Each row is where one point has got to under a steady rotation. How many ticks took it there?
The counts run from 0 to 787.
[176 182 163  95 149 176 160 142 113  88 114 114 179 144 110  88  99 139
 127  99 163 117 143 114 102 179 115 135 127  92  90 140 174 154  62 142
 159 106 135 165 122 121 110 149 147 128 159 126  97 144 142 136  84 127
 109 128 100 135 149 119 136 121 132 113  96 126 156 112 109 124 151 100
 141 156] => 196
[161 134 136  94 136 175 134 110 145  94 133 115 151 145 143 179  89 113
 151  94 127 108 135 154 146 143 149 120 122 114 134 118 136 138 119 163
 116  72 149 137 204 130 116 143 163  88  96 174 107 100 105 168 156 164
  99  92 123 158 150 100  99 138 146 138 129 123 160 118  90 119 124 120
 159 102] => 27
[195 132 128  88 155 116 154 132 135  96  93 124 143 117 128  60 123 127
 114 128 151  95 131 134 125 169 118 108 123 141  60 103 131 144  66 147
 143 154 120 170  84 124  87 152 114  97 135 144 137 156 115  94 131 100
 114  83  88 135 143 113 150 120 141 121 143  84 148 130 175 106 153 147
 127 144] => 430
[129 178 132  88 129 132 123 149 133 125 111 121 126 129 138 154  82 126
 152 145 167  97 148 161 139 130 169 155 144 144 135  92 142 180 110 158
 106  64 168 144 158  87 102 135 177  93  92 160 120 135  92 119 123 114
  89 118 111 186 189 138 108 159 143 129 124 118 120 109 131 123  99 120
 121 116] => 73
[169 135 108 115 169 151 186 106 142  81  90 104 148 142 122 132  85 106
 119 120 137 118 167 133 120 146  94 114 118 100  86  95 146 128 108 173
 141 101 140 168 177  68 115 157 145 115 138 208 142 121 127 152  82 113
  92 109  98 157 155 130 116 128 149 120 129  93 158 137 154 103 164 121
 133 156] => 712
[142 156 137  71 103 164 148 151  91  76 150 168 161 153 126  71 103 151
  98  99 119 115 142 125 115 143 163 157 167 107 168 139 149 115 105 149
 126 111 148 126 151 155 120 124 182 163  84 139 123 171 130 116  85 129
 110 114 130 158 155 107 151 145 166 118 155 134 156 111 131 170 153 106
 117 112] => 654
[122 182 125 101 149 138 165 117 105 102 143 122 136 128 126 115  70 119
  80 160 163 142 150 119 130 151 144 145 119 140 119  85 103 134 117 159
 104  97 144 134 180  79 130 117 186 143 110 175 162 158  86  96  65 113
  97 129 110 164 148 137 118 138 128  92 176 133 122 150 132 108 123 133
  67 143] => 13
[140 134 142  87 141 113  95 124 137 131 153 122 154 137 111 117  82 128
 123 103 131 126 150 157 155 147 157 104 135  98 102  73 104 151  87 156
  90  86 125 164 114 113  79 121 177  82  82 148 173 123  54 104 167  82
 117 102  87 117 136  85 109 125 139 145 149 110 134 135 134 123 143 165
 137 118] => 744
[155 154 149  68 137 137 133 184  89  99 149 118 184 135 109  89  97 148
 127  88 164  75 135 144  96 153 152 154 142 109 115 133 130 175  74 146
 138 104 107 168  93 131  88 148 161 125 120 118 117 163 124 105 113 110
  93 120  89 145 155  99 131 127 128 126 104 108 142 120 117 143 170 123
 129 118] => 609
[174 184 153  92 143 144 133 155 133 114 103 101 143 133 163 123 115 130
 151 102 158  76 117 160 137 170 130 137  99 142 103 135 138 172  75 142
 165  97 156 153 123 142 101 172 125  69 127 125  94 138 125 103 159 138
 103  92 106 187 183 121 126 136 102 116 110 126 126 104 107  98  98 137
 146 121] => 24
[135 159 127 115 157 126 153 131 129  88 142 119 160 149 140 138  78 128
  75 126 131 123 148  98 132 164 126 118 109  88 112 111 141 138 107 146
 101  88 144 121 193  85 131 100 179 138 116 185 169 146  85  96  70 154
 111 140 107 125 154 130 112 128 110 108 148 118 149 154 147 121 133 144
  84 165] => 12
[147 131  83  71 117 114 131 119 117 105 142 139 156 166 160 130 131 143
 129  92 131  91 156 177 141 105 185 139 144 137 187 143 180 132 141 151
 105 101 175 101 168 144 104 113 167 114  70 179 121 168 108  93 115 164
 137  93 134 162 150 116 127 144 145 127 167 110 151 113 132 151 111 115
 118  93] => 546
[120 137 101  92 128 101 125 141 109 111 187 114 177 160 149 107  97 143
  97  79 116  97 149 115 124 124 146 134 117  74 160 138 146 124 106 132
 109  81 136 123 174 121 106 103 185 124 111 190 157 138  96  68 114 149
 101 131 107 138 134 100 125 110 107 113 142  95 140 136 143 141 141 145
 105 117] => 138
[153 104 106  68 125 118 163 143 133 108 161 127 141 173 141 105 105 143
 111  66  95 100 148 145 143 168 140  99 141  94 139 125 158 101  96 175
 113 109 123 152 160 146 116 132 135 110 101 165 138 137 150  77 130 126
 131  73  92 135 112  84 139  98 122 106 153  95 174 127 121 135 155 148
 131 121] => 651
[137 151 104 114 153 155 194 148 120  87 122 114 119 139 178 115  96 112
 100 152 171 134 121 115 118 131 161 135 122 176 126 118 145 147 116 143
 130  97 163 108 157  66 109 113 145 118 116 150 127 166  83  96  63 145
 128 121 130 149 171 148 115 161 122  99 166 134 139 116 130 105 107 120
  89 175] => 166
[176 107  89 109 183 136 161 149 117  94 123  81 146 133 139 151  93 108
 111 149 181 115 140 130 112 129 156 113 114 142  84 116 145 168 108 151
 109  92 137 135 138  78  75 118 147  94 128 172 161 139  63 151  90 131
 126 121 105 107 154 124  90 139 121 138 153 102 135 155 135 106 128 127
 123 164] => 532
[137 195 162  96 131 138  98 106 101 132 131 142 161 136 111  80  95 150
 118 132 140 136 145 120 126 140 129 128 142  82 104  94 138 156  89 125
 123 109 145 145 104 137  89 136 204 151  94 115 146 146  70 112 119  67
  93 138  90 160 155 122 144 132 147 145 126 105 122 118 161 147 171 120
 121 116] => 96
[158 162 136 102 126 156  98  94 111 110 160 121 176 162 181 122 135 153
 141 119 134 104 101 137 148 148 149 121 110  89 132 136 140 140 118 104
 119 114 161  95 156 177  95  93 180 135  95 168 135 165  43 121 128 158
 133 115 125 129 167 121 131 132 126 149 161 112 144 114 120 145 122 116
 129  99] => 595
[169 138 113  90 156 121 118  78 122  99 141 117 154 166 198 110 156 119
 138 104 136 100 102 150 128 152 114  58  92 107  87 130 124 125  97 116
 140 140 131 152 150 173 100 126 112  91 127 161 139 142  74 108 169 140
 121 109 109 142 133  96 144 108 112 124 191 117 142 156 140 122 147 146
 140 106] => 363
[151 142 117  92 172 158 134 101 120 123 139  66 156 145 121 133  89 106
 151 156 204 126 123 139 115 118 144 128 116 128  89 119 133 158  81 143
 137 101 150 169 139  72 105 145 123  73 139 171 132 143  84 140 102  96
 110 139 116 158 162 125  92 145 149 109 154 145 120 120 127 100 135 125
 143 149] => 406
[148 147 116  92 130 186 171 127  80  79 142 127 140 184 175  91 100 111
 122 130 144 178 122 112  97 130 157  96 128 121 118 123 166 123 109 135
 135 121 170 146 190 142 113 136 175 152 131 106 133 151  84 144  63 120
 138 118 123 121 165  92 143 135 121 132 187 140 132 127 107 149 161 102
 126 135] => 35
[156 137 113 133 155 130 111  80 145 131 142  85 156 150 166 145 120 146
 130 127 153  86 103 153 183 136 137 124 104  94 118 119 145 129 119 111
 105 101 159 102 158 127  93 101 143  94  96 214 147 145  56  99 135 156
 135 116 131 133 160 131  99 120 142 124 161 106 147 127 150 120 102 136
 137 124] => 232
[178 160 140 106 159 152 102 108 114 111 116 134 171 135 134  92 108 136
 119 127 140 133 118 108 127 149 109 106 127  70  69 106 155 150  86 116
 108 123 133 141 105 160  84 117 183 143 116 139 163 161  50 127 122 103
 128 132  96  90 154 113 143 112 141 168 144 106 149 134 167 139 176 138
 135 122] => 509
[150 164 134  89 106 169 168 133 115  83 146 149 139 184 120 117  99 150
 113  95 117 140 159 131 141 147 155 140 161 114 159 123 165 107 108 173
 125  90 160 144 178 131 138 131 184 157 102 138 109 138 156 109  83 119
 105  89 118 162 142  93 134 134 168 105 156 127 155  99 100 130 138 109
 143 130] => 653
[180 143 101 106 137 147 161 120 157  91  81 110 116 152 182 149 135 130
 145 110 144  86 126 142 167 137 131 121 107 151 128 128 174 129 114 147
 137  91 182 111 179 128 111 156 102  82 103 158  90 141 126  96 133 162
 118  91 128 163 175 138 126 137 148 118 142 112 166  99 139 103  97 127
 160 140] => 259
[149 158 116 105 133 172 124  82 112  92 148 144 163 162 174 130 104 113
 137 121 107 145 115 117 117 132 123  88 113 100 119 139 135 117 126 122
 125 108 160 124 206 178 128 101 171 147 131 161 145 154  57 148 120 153
 117 112 123 140 140 113 142 118 114 147 191 128 141 145 120 132 161 122
 116 119] => 315
[159 166 124 104 149 165 144  67  94  69 160 124 162 182 165 133 102 122
 130 141 129 132 111 119 131 155 134  89 113  94  95 129 125 111 120 150
 111 125 142 134 206 154 146  97 167 145 136 177 152 161  94 149  92 147
 116 123 137 134 131 116 133 126 132 114 198 156 141 139 104 130 163 117
 103 120] => 188
[136 176 148  86  97 176 113 114 123  93 147 141 156 145 158 141  91 109
 155  98 107 116 136 152 130 128 145 129 131 106 158 125 117 136 109 151
 124  68 158 147 203 140 124 138 180 114  88 149 108 117 106 149 135 137
  81 105 122 193 171  99 131 138 149 140 147 135 134  97  82 129 139 118
 136  94] => 28
[166 146 100 100 155 137 127  80 145 112 136  93 143 174 190 130 130 119
 153  91 119 126 106 126 153 164  99  59  91  95  96 114 151 110  81 137
 142 124 161 152 187 142 143 153 127 100 143 153 132 131  96 103 152 130
 126 103 105 132 133  98 134  97 113 108 180 141 142 135 116 103 132 149
 155 129] => 364
[154 112  73  96 138 128 131  80 118  91 155 115 147 176 169 135 128 113
 143 123 142 116 117 165 132 115 177  87 124 139 124 128 119 123 130 147
 100 128 154 136 185 145 111 105 143  95 114 173 161 146  66 121 129 154
 129 108 126 127 118  99 101 124 148 143 224 116 147 146 133 136 128 130
 120 105] => 726
[186 132 141  97 130 173 142 131 140 120 113 107 150 137 101  89 110 139
 150 115 163 102 143 155 144 129 133 165 167 106 118 108 127 132  82 165
 143  90 138 154  97 105  91 153 143 102  94 168 101 134 116 131 103  82
 109 106 117 177 183 103 116 137 193 133 117 111 156  68 135 132 152 116
 176 121] => 433
[134 175 157 102 149 164 129 121  95 105 152 121 165 129 128  90  77 113
 109 145 179 135 121 133 114 141 129 143 140  99  92 123  70 156 104 131
 132 109 126 166 128  97  97 116 166 127 131 161 155 154  53 160  70 102
 100 140 125 161 172 115 101 137 138 143 135 135 122 116 127 131 172 115
 107 121] => 661
[175 155 108  76 136 130 156 188  89  72  97 146 165 135 141  89 111 141
  96 108 126  87 166 124  94 143 150 126 142 143 127 136 165 177 112 135
 134 123 143 127 121 148  80 105 167 149 124 121 143 186 110 125  95 152
 113 101  95 111 157 133 148 144 112 150 132  83 158 140 155 158 165 104
  93 126] => 116
[121 164 100  89 120 110 139 100 112 120 153 134 128 165 192  75 130 136
 108 122 138 136 112 111 143 126 115 113 129 114 131 114 123 104 108 119
 131 136 165 126 149 132 126 118 176 148 107 161 149 169  59  66 108 105
 112 118 111 164 142 116 175 126 110  83 196 120 128 133 166 122 163 153
  96 120] => 317
[213 162 145 105 165 138 130 122 125 111  83 108 166 117 138 109 133 152
 139 127 166  53 121 159 136 178 124 118  86 146  86 139 150 180  81 130
 141 146 147 136  96 158  76 124  99  89 130 161 126 168 101 110 148 157
 133  98  94 136 173 149 119 124 128 141 126 111 149 127 158 113 107 136
 130 132] => 150
